Each row is a point on one of a few hidden curves, and its group is its curve. There are 2 groups.
Each row in order, then its group:
[-1.55  0.33 -0.97  0.11 -1.07 -0.6  -1.45  0.16] n
[-1.33 -0.04 -0.56  0.31 -0.41 -1.17 -1.92  0.2 ] n
[ 0.41 -0.34 -0.09  2.02  0.55  1.18  0.    0.55] n
[ 1.13 -2.09  1.28 -1.79 -0.26 -2.02  0.2   1.12] z
[ 1.1   1.75  0.39 -1.45 -0.87  1.13  2.17 -0.66] z
[-0.43 -0.51  0.16  1.29  0.6  -1.11 -1.74  0.56] n
[ 1.75  1.8   0.66 -0.87 -0.6   0.96  1.72 -0.7 ] z
[-1.42  0.99 -1.23  0.27 -1.96  0.7  -0.47  0.42] n
[-0.87 -0.4   0.07  0.91  0.18 -1.33 -2.09  0.35] n
[-1.07 -0.14 -0.34  0.45 -0.19 -1.17 -1.96  0.22] n
[-0.12 -0.59  0.09  1.69  0.7  -0.64 -1.27  0.74] n
[-0.09  0.56 -0.03  1.11  0.03  1.81  0.52 -0.42] n
[ 0.38  0.07 -0.09  1.74  0.31  1.61  0.47  0.  ] n
[ 0.74  0.9  -0.08 -1.72  0.12  0.93  2.08 -0.9 ] z
[ 0.81 -1.67  0.98 -1.51  1.2  -1.37  0.51 -0.16] z
[-1.57  0.67 -1.3   0.06 -1.54  0.07 -0.91  0.31] n
[ 0.53 -1.17  0.56 -1.52  1.6  -0.51  1.01 -0.76] z
[ 0.76  1.27  0.1  -1.68 -0.41  1.08  2.21 -0.76] z
[ 0.44 -0.8   0.45 -1.58  1.42 -0.05  1.35 -0.95] z
[ 0.4  -0.59 -0.05  2.16  0.61  0.48 -0.44  0.69] n
